In the data rows, 50 means zero.
Some points, one per row:
[56 64 55 38 58 62 21 41 47 41 58 44]
[46 42 55 48 43 45 60 40 54 48 57 66]
[35 57 44 31 48 55 30 30 38 48 66 46]
[34 48 48 50 29 41 51 32 60 40 73 70]
[74 45 57 59 60 48 37 79 41 61 13 24]
[84 28 60 80 62 50 79 66 57 70 24 46]
[61 49 61 54 51 35 74 37 68 61 47 67]
[53 69 49 40 53 61 37 44 49 50 65 52]
[20 52 35 40 32 44 72 24 56 38 78 85]
[62 43 51 63 60 45 48 90 44 54 23 23]
[45 49 48 54 43 52 34 36 51 38 63 59]
[58 41 45 61 47 48 55 62 48 52 38 58]
[64 31 62 69 48 34 63 71 56 58 21 45]
[67 43 56 62 48 35 51 66 52 63 24 39]
[65 62 61 43 58 55 37 47 53 57 55 43]
[69 41 52 71 54 28 76 79 55 62 16 51]
[53 40 45 66 44 27 77 67 58 55 32 61]
[66 62 49 38 58 45 37 59 37 68 30 42]
[44 34 48 64 39 42 80 65 53 48 42 64]
[30 51 47 30 51 68 36 20 46 34 77 44]
[63 46 62 59 56 43 49 85 49 56 33 29]
[67 54 64 51 58 58 29 80 43 59 37 13]
[59 37 49 64 52 46 68 55 52 63 33 57]
[51 26 45 76 48 41 88 54 62 44 45 63]
[74 55 58 47 78 70 28 70 42 53 35 15]
[28 49 45 44 40 58 49 40 49 32 76 64]
[47 56 47 46 54 56 45 49 48 38 55 44]
[27 60 46 40 39 71 21 55 42 25 79 60]
[63 32 48 80 49 37 67 78 52 64 20 57]
[63 38 56 66 42 25 86 56 64 65 28 64]
[61 71 61 24 68 61 26 48 42 58 54 19]
[39 70 46 29 58 56 27 29 43 43 60 37]
[54 47 53 65 60 52 61 59 57 48 42 35]
[69 66 65 30 77 68 27 50 42 60 49 11]
[35 69 56 15 60 64 27 34 38 42 70 28]
[82 39 60 67 57 33 62 49 56 71 12 53]
[55 69 55 28 67 70 19 41 40 49 58 28]
[55 58 63 46 51 49 49 52 57 59 56 44]
[52 48 52 57 43 29 64 64 53 52 33 58]
[59 62 49 42 70 72 43 35 44 51 65 39]
[64 49 58 60 69 54 42 91 45 51 33 11]
[31 58 48 34 31 48 56 19 58 46 83 75]
[36 46 53 53 29 38 58 33 61 44 73 67]
[34 63 48 29 53 61 37 18 50 32 77 49]
[48 44 53 51 48 41 61 39 53 61 46 57]
[70 63 66 42 59 59 28 58 54 59 43 37]
[68 33 49 80 46 32 74 81 57 59 16 60]
[57 46 61 58 34 35 68 55 69 62 41 74]
[65 43 58 59 62 47 70 48 55 64 42 41]
[65 29 56 73 42 30 75 47 64 61 27 78]
[53 57 52 45 40 41 58 54 50 67 42 65]
[64 39 52 65 53 35 48 88 37 68 11 28]
[31 47 37 56 46 63 51 49 51 25 71 64]
[80 36 54 80 59 58 49 72 53 59 21 51]
[68 23 39 98 44 32 86 99 59 63 10 54]
[53 45 49 53 51 43 73 27 57 59 47 64]
[16 71 47 25 46 56 57 24 54 36 91 60]
[58 34 39 73 45 46 73 72 54 54 34 69]
[51 28 37 82 39 41 79 72 58 42 37 78]
[71 50 75 53 58 31 39 63 54 71 26 13]
[76 41 56 69 72 43 57 64 50 66 18 35]
[21 68 47 28 37 54 31 45 47 31 78 52]
[33 60 45 33 43 59 31 19 46 37 75 68]
[61 59 47 49 55 55 41 52 48 52 50 58]
[21 64 39 35 37 54 42 39 46 29 78 68]
[20 73 45 22 46 55 56 28 56 32 89 63]
[45 48 54 53 41 50 42 44 52 44 58 58]
[46 67 59 23 60 67 37 37 44 49 75 35]
[55 69 50 26 61 66 15 32 40 51 58 30]
[29 45 39 46 40 52 46 37 44 41 65 54]
[28 44 47 49 28 31 66 41 55 41 63 65]
[49 73 48 27 64 77 26 46 42 42 72 45]
[25 41 44 55 28 49 56 42 53 31 76 71]
[67 55 67 49 47 35 57 56 60 71 40 51]
[46 55 51 48 55 56 46 48 50 38 64 38]
[65 38 48 71 55 39 79 59 59 55 33 64]
[45 62 50 49 58 74 31 32 51 41 77 54]
[57 68 57 29 70 70 23 37 43 47 60 26]
[58 59 58 37 49 42 42 39 52 59 45 44]
[52 52 38 55 43 50 40 53 48 45 45 61]
[65 60 58 37 66 59 37 42 51 55 46 30]
[66 34 42 76 53 37 72 73 52 66 12 57]
[33 48 55 46 41 31 65 54 52 49 52 38]
[49 51 50 48 55 53 48 54 43 48 45 40]
[46 58 41 44 52 60 55 43 49 52 60 62]
[64 44 49 55 55 54 65 53 51 62 37 53]
[48 56 57 46 45 52 43 61 47 47 55 57]
[76 41 58 59 68 69 44 63 44 63 34 30]
[70 35 63 64 56 41 50 56 54 61 26 33]
[42 62 47 36 49 61 52 24 52 44 73 68]
[60 37 53 59 55 56 42 65 46 50 32 33]
[45 50 65 40 47 46 45 44 54 52 55 51]
[30 43 41 53 27 43 56 32 56 41 74 76]
[40 59 36 38 49 60 30 27 47 39 64 69]
[42 68 44 27 52 57 48  6 54 49 76 73]
[42 48 57 40 58 62 29 46 40 42 62 27]
[76 43 62 48 76 69 35 57 43 60 29 12]
[76 58 69 41 65 59 24 57 41 67 39 21]
[70 50 59 50 62 49 53 54 47 69 33 40]
[48 66 59 33 52 62 25 51 46 52 65 32]
[56 52 54 45 53 53 41 57 44 59 47 42]
[43 73 60 14 61 65 26 25 46 46 81 29]
[65 29 48 72 43 39 80 55 56 68 21 70]
[27 35 40 64 26 32 69 48 55 42 49 78]
[46 37 52 56 45 39 77 56 51 55 35 52]
[37 65 51 33 46 61 34 52 48 36 69 47]
[33 31 39 68 47 52 77 57 46 37 55 54]
[32 57 47 32 46 64 23 40 44 30 77 43]
[79 57 52 53 71 62 45 63 48 65 32 48]
[64 52 55 50 72 64 38 71 35 52 37 15]
[74 44 64 54 59 45 37 55 47 64 24 20]
[43 62 40 38 58 61 43 42 45 48 62 42]
[55 62 44 44 69 71 37 60 41 45 52 29]
[69 40 42 64 72 70 49 88 41 49 30 22]
[71 36 56 70 48 48 62 57 55 70 33 51]
[48 39 51 50 45 47 59 37 51 57 41 63]
[52 64 65 33 54 48 28 37 51 55 59 49]
[52 64 59 29 55 57 36 31 52 53 62 48]
[44 56 46 37 49 62 16 41 36 47 56 33]
[37 54 47 41 51 60 52 36 51 38 75 57]
[36 71 51 26 53 67 20 43 40 35 80 40]
[66 48 49 58 64 62 60 81 46 53 33 47]
[35 29 24 75 42 54 78 51 48 40 47 81]
[39 48 45 55 49 66 43 63 49 34 63 45]
[32 46 37 54 29 43 55 40 51 41 62 75]
[57 52 48 51 66 58 48 69 43 50 44 23]
[53 53 48 45 64 74 35 67 37 42 52 36]
[45 50 40 58 44 38 55 58 51 43 50 56]
[49 32 40 62 62 58 63 71 38 53 34 34]
[68 48 59 59 49 34 69 73 56 71 26 51]
[37 67 40 31 59 71 27 38 39 38 83 49]
[62 53 52 47 62 61 49 53 47 52 47 34]
[32 42 42 48 35 38 82 13 55 49 61 83]
[71 49 49 63 62 55 62 78 51 59 27 48]
[32 40 46 42 45 56 56 26 52 41 67 52]
[67 49 59 60 73 55 47 81 43 57 23 16]
[35 44 35 56 31 39 88 38 59 52 60 92]
[58 50 53 52 63 57 38 53 47 50 38 39]
[32 34 46 57 30 35 67 26 56 44 66 67]
[74 69 59 46 69 64 35 75 48 59 44 36]
[42 40 52 53 31 32 59 32 57 50 47 55]
Then 10 other points, each followed by its number:
[53 39 55 52 65 57 53 48 41 57 44 32] 0
[60 56 62 49 39 33 58 50 62 63 50 63] 1
[29 58 46 34 40 66 40 30 46 36 86 59] 2
[33 66 51 34 55 53 40 41 52 34 76 41] 3
[76 29 64 77 46 30 71 66 56 73 11 65] 4
[62 58 43 55 69 66 34 66 45 45 51 42] 5
[46 67 50 30 50 62 21 40 43 46 63 46] 6
[60 51 48 55 60 58 58 58 48 55 46 57] 7
[21 51 35 39 28 43 67 17 54 40 75 87] 8
[35 64 50 20 66 78 15 38 36 30 78 19] 9
Which three of these numbered points are nearest to each point below, ignoring the 2 directions in which the first points spread most? Their numbers follow each, nearest first.
[59 36 49 68 46 28 87 59 57 66 23 63] > 8 6 7
[44 42 55 60 48 37 67 68 58 47 48 48] > 3 9 2
[68 47 50 62 48 45 45 76 47 64 22 48] > 6 8 2
[65 16 52 82 54 30 92 68 54 63  9 48] > 0 9 8
[31 64 47 25 49 74 24 29 41 34 89 49] > 2 7 9
[62 51 43 56 70 67 38 75 40 42 43 39] > 5 7 2
[65 24 58 74 57 39 85 62 53 75 19 48] > 0 8 2
[68 49 37 61 71 70 36 72 43 48 40 27] > 5 9 2
[30 40 40 57 55 65 57 53 40 31 63 44] > 9 2 0
[72 37 60 71 55 56 49 78 50 57 31 38] > 2 6 9
[41 40 46 58 65 67 53 62 39 37 54 28] > 9 0 2
[36 44 40 52 59 78 27 57 35 30 61 23] > 9 2 5
[34 49 32 55 44 61 51 53 46 34 66 70] > 5 2 7
[34 63 33 34 52 75 53 19 47 38 88 74] > 7 5 2
[68 48 68 67 39 21 76 53 75 71 34 80] > 1 4 6
[69 50 50 60 48 46 45 75 47 63 26 49] > 6 8 2
[62 47 51 54 55 40 70 61 50 65 28 48] > 8 7 6
[46 26 38 70 60 73 54 65 39 36 51 32] > 9 2 5
[40 53 38 53 32 49 42 31 53 40 63 82] > 6 4 8
[46 50 59 58 26 20 74 33 77 58 59 96] > 1 4 6
[32 73 55 19 52 49 41 50 48 39 76 36] > 3 8 2
[44 57 53 44 40 47 43 54 55 46 52 63] > 6 8 2
[41 57 50 53 45 43 54 51 57 42 63 54] > 3 2 6
[31 51 36 39 36 41 62 28 48 49 61 70] > 8 6 0
[48 42 54 52 54 51 62 37 51 51 55 52] > 0 8 2
[60 59 55 39 69 76 44 44 48 48 62 47] > 7 2 5
[68 40 59 69 37 23 78 70 63 70 24 69] > 1 4 6
[71 36 52 64 77 75 29 86 32 50 26  1] > 9 2 5
[39 49 41 48 57 64 44 57 41 45 58 28] > 9 2 0
[51 22 45 80 54 49 87 74 50 50 30 46] > 9 0 2
[47 44 62 62 47 35 72 61 64 54 42 53] > 3 2 8
[47 51 39 57 46 46 69 46 58 50 60 77] > 7 5 8
[46 46 49 50 33 46 52 24 57 51 57 81] > 4 6 8
[50 42 54 58 49 51 59 58 53 50 49 53] > 2 9 3
[28 68 48 28 23 30 57 11 62 49 77 91] > 1 4 8
[24 27 33 70 30 34 60 69 43 32 44 59] > 9 2 3
[46 54 48 45 62 68 28 48 44 34 65 23] > 9 2 3
[39 36 49 64 47 49 56 73 48 46 33 35] > 9 3 2
[37 57 27 62 50 64 55 58 51 38 53 55] > 5 9 2
[39 50 59 36 56 53 56 35 48 52 67 32] > 0 3 8
[45 43 40 52 37 32 77 41 52 63 39 71] > 8 6 4
[42 54 39 47 58 73 29 48 41 29 68 49] > 5 9 2
[36 72 58 20 55 48 42 55 47 45 70 32] > 3 8 1
[ 7 62 46 28 27 29 76 34 58 37 89 77] > 3 8 1
[63 35 38 68 54 51 75 60 52 60 30 72] > 7 8 5
[57 40 41 62 48 32 80 47 59 59 34 66] > 8 7 6
[34 44 41 55 33 52 64 40 53 37 70 79] > 2 7 5
[36 56 60 31 35 30 70 24 63 59 68 68] > 1 4 8
[26 60 49 27 55 65 27 39 40 26 78 22] > 9 3 2
[32 57 45 28 53 71 39 22 42 39 78 45] > 0 2 8
[50 57 60 39 59 44 43 64 45 53 45 14] > 3 9 8
[61 52 55 47 64 50 51 53 46 62 33 33] > 8 0 6
[42 68 57 32 45 54 23 50 47 43 61 45] > 6 2 8
[36 38 49 62 29 26 80 64 60 46 50 67] > 3 2 9
[53 56 53 43 50 54 20 53 43 52 44 37] > 6 8 2
[30 74 62 10 48 65 20  6 49 38 96 52] > 4 1 8
[20 27 32 69 26 33 61 65 45 29 45 61] > 9 3 2
[73 45 40 66 66 59 33 70 42 54 32 35] > 5 2 6
[30 79 54 13 40 44 39 25 53 50 77 60] > 1 8 4
[48 55 54 39 53 61 36 41 45 42 69 44] > 2 8 6
[41 64 57 34 34 30 49 42 58 48 57 66] > 1 6 4
[47 45 45 49 58 63 32 67 33 43 45 24] > 9 2 5
[39 49 55 45 53 51 42 25 51 40 65 36] > 0 9 3
[64 49 47 54 57 56 59 59 50 58 39 60] > 7 8 6
[63 49 53 51 63 48 53 55 47 58 33 35] > 8 0 6
[73 41 50 65 63 59 48 78 42 62 30 31] > 2 7 5
[39 43 45 43 48 57 63 31 49 49 62 56] > 0 8 2
[67 41 49 71 49 38 88 55 64 59 40 83] > 7 8 4
[27 59 23 55 44 66 52 48 51 31 67 60] > 5 9 2
[57 51 48 54 46 51 45 71 48 54 29 59] > 6 8 2
[25 60 40 30 42 52 55 17 50 42 82 71] > 8 7 6
[41 49 45 45 56 68 21 54 31 36 61 23] > 9 2 0
[49 31 53 67 44 38 83 42 58 60 46 66] > 0 8 2
[61 45 66 58 46 18 66 59 62 68 29 45] > 1 4 3
[57 64 57 34 53 60 13 57 39 57 41 29] > 6 8 4
[78 31 56 77 46 18 84 47 63 74  8 71] > 4 1 8
[76 47 60 58 56 49 31 72 45 67 17 29] > 6 4 8
[57 48 50 49 55 53 53 53 45 61 40 50] > 8 6 7
[38 29 38 63 51 52 71 62 42 49 43 49] > 9 0 2
[52 44 50 56 50 58 42 55 47 52 51 42] > 2 9 6
[52 52 57 50 65 49 55 67 49 50 46 17] > 3 9 0
[32 53 58 36 30 24 77 22 62 58 66 74] > 1 4 8
[28 31 36 61 31 41 74 58 47 41 49 62] > 9 2 3
[31 51 55 47 39 41 52 58 53 42 60 46] > 3 9 2
[31 33 41 65 26 34 85 43 61 45 60 86] > 2 3 8
[50 54 34 51 54 69 27 43 39 40 61 58] > 5 7 6
[47 71 67 19 66 55 35 43 49 50 75 14] > 3 1 8
[50 47 40 57 43 47 73 47 59 54 49 85] > 7 8 6
[29 63 55 31 48 55 30 40 46 36 81 33] > 3 9 2
[80 37 56 71 62 49 68 69 57 60 25 59] > 7 2 8
[33 74 60 23 39 52 28 30 52 43 86 50] > 1 6 4
[85 43 60 64 64 44 53 50 59 69 22 46] > 4 8 1
[63 57 64 43 66 66 22 56 42 52 53 21] > 2 6 8
[65 22 56 70 49 38 84 58 59 65 20 50] > 0 8 2
[52 34 56 67 53 50 57 83 47 54 20 26] > 9 2 3
[46 73 67 13 60 69 15 21 47 47 80 37] > 4 1 8
[54 53 45 44 71 75 34 72 35 50 45 10] > 9 2 0
[46 27 47 62 43 45 71 51 51 56 41 54] > 0 9 2
[69 51 61 47 64 53 50 62 46 71 31 31] > 8 4 6
[36 34 41 74 23 37 78 63 57 45 54 84] > 2 6 5
[28 53 35 46 24 44 50 44 53 42 64 79] > 6 2 8
[75 49 48 61 70 69 39 83 41 56 28 33] > 5 7 2
[23 37 31 57 35 52 64 37 49 30 68 72] > 9 2 5
[32 44 32 58 42 52 64 56 49 29 62 76] > 5 9 2
[22 69 55 16 35 32 70  3 63 51 91 68] > 1 8 4
[33 68 48 30 47 69 34 37 48 35 86 52] > 2 7 3
[42 43 22 67 53 62 52 40 44 37 55 61] > 5 9 7
[70 35 56 68 67 43 44 88 39 61 10  7] > 9 3 2
[36 23 45 74 41 40 73 44 58 37 50 60] > 9 0 2
[49 49 56 52 47 47 40 30 51 56 43 55] > 4 6 8
[72 45 52 63 60 57 66 68 54 63 34 49] > 7 2 8
[36 36 26 68 42 53 75 62 48 37 51 78] > 5 9 2
[33 58 49 40 40 44 65 42 60 43 73 66] > 3 8 2
[72 31 43 76 55 45 83 64 56 66 18 71] > 7 8 2
[75 47 47 62 70 66 40 82 42 58 28 34] > 5 7 2
[71 53 56 52 73 68 27 63 41 55 44 17] > 2 9 7
[12 50 44 38 31 41 81 24 59 34 87 77] > 3 0 9
[51 60 57 42 65 51 37 56 47 49 46 26] > 3 8 9
[65 52 44 58 57 50 61 56 54 58 45 59] > 7 8 5
[79 50 61 57 59 44 43 55 55 67 21 38] > 4 8 6
[74 62 70 42 74 50 33 38 51 60 40 33] > 4 1 8
[44 37 43 57 36 40 80 40 60 50 43 77] > 8 6 7
[71 50 44 59 66 64 38 78 39 56 29 38] > 5 7 2
[37 39 47 57 36 47 67 50 53 40 59 69] > 2 9 3
[71 47 51 56 71 64 56 62 46 63 30 40] > 7 8 2
[49 32 57 65 47 34 78 42 63 57 49 54] > 0 3 8
[51 40 52 65 45 55 50 62 52 46 51 49] > 2 9 5
[56 56 60 51 41 38 55 57 56 58 47 60] > 1 6 4
[76 41 45 69 59 54 87 57 54 73 29 67] > 7 8 2
[42 42 37 55 42 54 55 51 48 47 60 58] > 2 9 5
[49 71 58 29 54 51 25 17 50 49 70 51] > 4 1 8
[40 37 39 60 51 62 48 45 48 30 61 52] > 9 5 2
[27 68 50 33 33 47 28 29 53 36 78 68] > 6 4 1
[28 50 33 44 30 43 40 36 48 40 61 72] > 6 8 2
[51 53 52 39 63 63 32 52 38 46 53 19] > 9 0 2
[47 45 46 59 43 53 61 53 50 46 56 65] > 2 7 5
[33 60 45 37 43 58 41 48 43 40 74 55] > 2 6 3
[76 43 60 67 66 52 46 69 48 64 30 28] > 2 8 7
[22 75 50 14 33 39 47 19 54 45 83 72] > 1 8 4
[19 37 39 56 21 40 80 38 60 33 74 91] > 2 9 3
[15 57 48 34 27 24 82 44 61 44 76 72] > 3 1 8
[44 61 42 43 51 57 55 30 54 35 81 78] > 7 5 2
[34 34 42 60 44 39 73 28 60 39 59 72] > 0 9 8
[54 55 36 50 60 74 35 62 39 45 49 38] > 5 2 7
[35 61 57 26 63 64 25 33 34 44 66 19] > 0 9 8
[73 47 49 63 55 50 68 59 54 66 31 69] > 7 8 6
[63 32 50 75 45 39 84 55 64 55 38 81] > 7 2 8
[66 70 53 39 69 66 42 79 42 58 46 38] > 7 5 2
[84 59 68 40 73 51 20 50 42 73 24 10] > 4 8 1
[67 52 56 46 65 70 19 58 40 48 48 17] > 2 9 6
[58 50 29 59 54 62 54 72 43 51 37 53] > 5 7 2
[33 51 43 42 38 38 67 38 54 49 58 67] > 8 6 3
[17 53 54 32 19 15 77 32 59 49 68 81] > 1 8 3
[48 53 37 50 41 49 40 59 44 51 42 58] > 6 8 2
[58 37 34 73 51 52 65 68 52 49 39 54] > 5 2 9
[68 59 57 39 65 50 45 61 42 73 31 30] > 8 6 4
[64 62 56 37 65 62 30 51 43 62 48 20] > 8 6 2
[21 61 48 35 24 40 43 37 54 36 75 74] > 6 3 8
[60 28 51 69 73 53 73 88 39 56 16  9] > 9 0 3
[68 57 47 51 66 53 45 51 47 62 37 30] > 8 7 6
[47 41 66 58 33 10 69 49 66 66 38 47] > 1 3 4
[63 39 61 63 38 31 77 61 66 64 35 68] > 1 4 6
[27 78 51 17 44 62  8 35 43 31 83 44] > 6 3 2
[50 54 47 49 47 49 31 43 50 43 55 49] > 6 8 2
[78 44 57 63 62 48 43 54 46 68 24 43] > 4 8 6
[50 64 55 26 58 61 41 43 47 52 56 43] > 8 7 6
[56 48 55 42 63 55 51 33 48 53 49 37] > 0 8 4
[61 52 58 39 63 74 52 36 54 54 63 52] > 7 2 8
[57 43 53 51 59 56 48 45 46 54 44 38] > 0 8 2
[63 66 74 27 65 42 31 64 44 65 37 16] > 1 8 4
[38 59 45 45 42 50 30 34 53 35 67 57] > 6 2 8
[28 44 36 57 29 50 63 39 56 33 74 81] > 2 5 9
[29 64 52 20 51 70 22 20 44 28 88 51] > 2 6 8
[31 56 55 36 43 47 44 44 50 42 74 37] > 3 9 2
[61 60 51 42 63 63 40 50 49 42 53 58] > 7 5 6
[49 52 50 50 31 29 64 49 59 58 51 72] > 1 6 8
[47 38 42 60 34 43 44 40 52 49 45 70] > 6 4 8
[73 51 58 55 65 67 30 61 49 52 48 31] > 2 7 5
[78 39 41 71 83 77 39 79 33 58 16 25] > 5 7 9
[46 51 48 49 40 43 62 40 53 59 52 57] > 8 6 4
[34 35 59 61 24 20 68 67 60 54 44 51] > 3 2 6
[49 56 56 46 37 40 46 56 51 51 46 57] > 6 1 8
[66 36 58 71 41 30 70 59 61 62 28 68] > 4 6 1
[38 68 40 31 49 61 22 44 40 40 66 51] > 6 8 2
[41 59 57 38 40 41 64 45 56 55 64 65] > 1 8 3
[69 33 37 79 49 46 81 68 57 64 25 65] > 7 5 2
[72 61 65 33 78 61 30 63 37 65 30  4] > 8 0 3
[13 65 39 29 33 46 73 23 63 31 91 80] > 3 8 7
[35 50 53 48 24 30 66 41 62 49 62 81] > 1 6 4
[66 55 57 44 58 50 55 57 49 63 36 44] > 8 7 6
[54 57 51 38 75 77 34 39 44 42 67 25] > 0 9 7
[39 38 38 64 35 38 78 48 56 43 57 75] > 2 9 3
[73 55 57 55 51 36 70 53 59 69 33 62] > 1 4 8
[53 76 66 13 66 48 42 26 50 65 68 27] > 1 8 4
[47 45 39 62 45 61 47 57 50 43 59 64] > 5 2 7
[23 50 43 39 42 56 53 37 50 34 73 55] > 9 2 3
[44 41 53 59 36 41 65 48 58 49 57 65] > 2 3 6
[61 42 52 62 51 53 78 58 57 56 48 65] > 7 2 8
[61 58 58 38 57 56 40 31 52 59 46 50] > 4 8 6
[33 32 37 64 35 37 77 67 48 44 40 65] > 9 2 3
[40 81 60  7 59 50 40 16 50 56 82 35] > 1 8 4
[59 54 62 39 54 35 70 41 60 70 44 44] > 1 8 4
[59 67 65 33 60 51 23 28 52 56 58 44] > 4 1 6
[53 53 56 35 65 61 40 28 46 50 54 32] > 0 8 4
[57 35 45 77 38 36 86 67 62 58 38 66] > 2 3 7
[47 58 56 33 42 29 58 41 55 63 45 47] > 1 8 4
[69 46 56 58 56 46 60 60 51 66 25 47] > 8 6 4
[34 53 33 55 29 45 54 41 54 45 66 88] > 6 5 2
[58 38 56 66 45 29 72 72 53 63 28 37] > 3 8 2
[58 40 39 67 57 51 68 70 50 45 42 53] > 5 9 7
[20 42 44 52 23 24 74 42 56 43 65 74] > 3 8 6
[54 37 56 61 38 25 69 32 64 62 39 65] > 4 1 8
[56 43 45 60 49 42 73 63 53 60 31 54] > 8 7 2
[46 51 30 53 56 68 38 55 42 36 61 43] > 5 9 2
[71 50 55 56 71 58 49 58 50 52 43 39] > 7 2 5
[20 62 47 27 45 53 48 32 50 24 83 60] > 3 9 2
[42 49 32 54 55 61 43 67 39 38 47 52] > 5 9 2
[58 41 56 63 41 34 74 52 71 61 44 68] > 1 4 8
[64 67 52 34 72 67 41 51 44 52 51 38] > 7 8 2
[52 34 54 52 50 41 75 34 58 59 42 54] > 0 8 4
[34 57 42 31 50 59 41 23 43 41 67 53] > 8 0 6
[59 43 54 57 57 59 43 62 47 50 40 36] > 2 9 6
[72 43 62 63 68 46 69 52 55 69 34 34] > 0 8 7
[56 43 59 56 41 25 70 45 59 64 42 46] > 1 8 4
[34 59 47 35 42 48 55 21 58 40 71 64] > 8 6 3
[31 54 43 40 34 47 43 35 49 37 62 67] > 6 8 2
[57 49 42 42 58 57 50 35 38 58 43 50] > 8 0 7
[69 50 40 71 50 48 56 82 52 60 28 57] > 5 6 7
[56 57 65 36 55 56 29 39 49 56 60 33] > 4 8 1
[58 65 55 37 64 74 24 57 40 50 59 30] > 2 7 6
[69 69 48 50 65 66 17 75 44 53 46 30] > 5 6 2
[57 55 57 58 56 45 40 79 49 53 41 27] > 3 2 6
[58 44 35 69 45 52 63 68 52 54 37 76] > 5 7 6
[64 62 50 42 72 75 27 40 43 48 52 39] > 7 8 5
[73 50 49 67 70 58 51 70 49 63 21 41] > 7 5 8
[62 31 54 64 44 33 74 60 54 69 17 49] > 8 6 4
[46 39 48 71 32 21 80 70 64 51 38 72] > 3 6 2
[74 61 52 49 71 66 34 47 46 53 47 40] > 7 8 5
[53 53 49 52 56 44 51 62 49 48 42 41] > 3 8 6
[80 55 65 56 72 63 23 80 44 55 29 11] > 2 6 3
[70 61 71 30 69 58 49 43 51 69 54 32] > 1 4 8
[24 36 38 60 31 54 50 56 43 28 65 56] > 9 2 5
[69 59 69 38 73 62 16 45 46 57 56 15] > 4 8 2
[30 46 39 51 38 38 78 36 57 43 71 62] > 3 9 0
[39 54 45 44 36 52 44 40 52 41 61 62] > 6 2 8
[53 46 37 58 60 59 45 75 38 45 35 45] > 5 9 2
[74 29 56 80 41 25 77 67 62 69 14 69] > 4 6 8
[34 55 41 40 45 37 56 28 53 45 57 61] > 8 6 3
[80 28 62 74 60 39 60 64 52 69 16 29] > 0 8 4
[40 50 45 54 31 32 86 22 71 49 66 99] > 1 4 8
[32 27 31 74 29 36 73 64 51 43 39 65] > 9 2 3
[51 41 63 56 46 25 79 47 64 67 47 50] > 1 3 8
[63 50 59 41 70 59 35 59 36 60 35 11] > 0 8 9
[39 36 49 64 28 33 79 45 60 50 59 77] > 2 3 8
[56 58 58 44 60 59 21 32 44 56 45 36] > 4 6 8
[35 35 42 62 29 37 69 40 58 39 59 77] > 2 6 9
[34 50 47 44 57 59 44 22 51 32 73 49] > 0 9 2
[26 56 52 42 48 51 44 50 52 31 79 43] > 3 9 2
[45 47 53 47 52 50 50 19 60 42 67 54] > 0 8 4
[31 63 49 27 47 59 40 30 47 48 74 53] > 8 6 2
[58 62 63 27 70 60 29 53 38 55 45 16] > 8 0 3
[51 44 44 59 39 39 73 52 57 58 41 63] > 8 6 2
[60 70 64 23 60 55 37 24 54 68 64 46] > 1 4 8
[43 60 46 41 38 52 59 11 58 51 80 95] > 4 7 1
[68 43 59 68 39 23 71 50 63 71 24 64] > 1 4 8
[34 20 34 71 35 35 89 58 49 51 32 67] > 9 0 2
[56 33 54 62 44 38 62 45 53 55 42 47] > 0 8 2
[49 46 49 56 59 46 64 59 54 53 48 41] > 3 9 2
[59 66 60 36 61 49 41 32 54 56 62 45] > 1 4 8
[49 29 41 70 46 51 47 78 37 47 23 39] > 9 2 6
[28 55 56 31 27 41 63 13 63 49 79 83] > 1 4 8
[56 53 48 59 61 47 57 75 47 55 32 36] > 3 9 2
[55 54 47 53 56 57 52 61 48 53 41 55] > 7 6 8
[49 43 42 56 39 51 35 38 49 47 51 63] > 6 2 4
[30 70 52 17 56 73 21 31 38 38 86 33] > 2 9 8
[63 50 58 59 50 37 72 38 69 64 45 71] > 1 4 8
[87 45 63 65 68 49 47 62 53 66 22 35] > 4 8 6
[46 49 55 45 55 52 44 35 52 43 67 36] > 0 3 9
[64 40 57 67 43 34 63 55 58 60 30 64] > 4 6 8
[36 39 45 60 40 34 85 25 66 51 62 73] > 0 8 3
[30 45 47 47 27 34 39 41 50 38 49 58] > 6 8 9
[77 51 58 50 77 62 41 57 41 66 35 17] > 0 8 7
[70 33 56 76 55 46 58 91 50 57 17 39] > 2 9 3
[63 24 44 79 56 55 66 75 49 51 27 40] > 9 2 5
[39 43 45 53 35 36 74 36 60 53 52 80] > 8 6 4
[73 50 59 50 71 54 34 60 37 66 25 21] > 8 6 0
[37 53 48 49 44 54 54 42 52 41 68 67] > 2 7 6
[63 37 56 72 54 38 65 78 55 54 28 42] > 3 2 9
[48 57 50 42 49 56 22 48 42 45 56 39] > 6 2 8
[58 61 61 32 55 56 38 35 51 55 58 45] > 4 8 1
[62 41 56 69 52 36 68 72 59 54 29 53] > 3 2 6
[37 53 45 45 37 40 68 26 58 48 61 77] > 8 4 6
[38 63 47 29 50 58 40 31 44 48 67 35] > 8 0 2
[61 32 46 80 40 31 90 63 64 56 37 85] > 7 2 6
[57 53 63 50 44 34 53 42 57 64 47 63] > 1 4 6
[47 55 43 53 42 43 41 70 47 43 42 60] > 6 5 2
[39 27 38 68 38 47 53 71 39 41 33 52] > 9 2 6
[41 71 40 40 52 65 27 32 49 36 77 53] > 5 6 7
[81 52 67 60 73 50 41 62 54 60 32 31] > 4 7 8
[79 44 60 68 71 68 34 67 47 54 38 20] > 2 5 9
[50 42 54 55 33 32 72 35 61 58 40 72] > 4 8 1
[50 42 50 63 28 36 73 55 62 54 45 79] > 6 2 8
[23 52 29 50 22 36 65 40 57 33 65 91] > 6 8 5
[44 51 56 49 50 46 48 44 58 46 59 48] > 3 2 8
[78 31 51 79 63 53 80 72 54 62 24 48] > 7 2 0
[71 60 68 35 63 49 47 38 52 74 47 39] > 1 4 8
[45 45 50 60 32 41 65 48 66 52 65 72] > 2 6 1
[68 34 41 87 52 46 63 96 51 56 18 40] > 5 2 9
[42 57 41 52 50 58 50 79 48 37 56 48] > 5 3 2
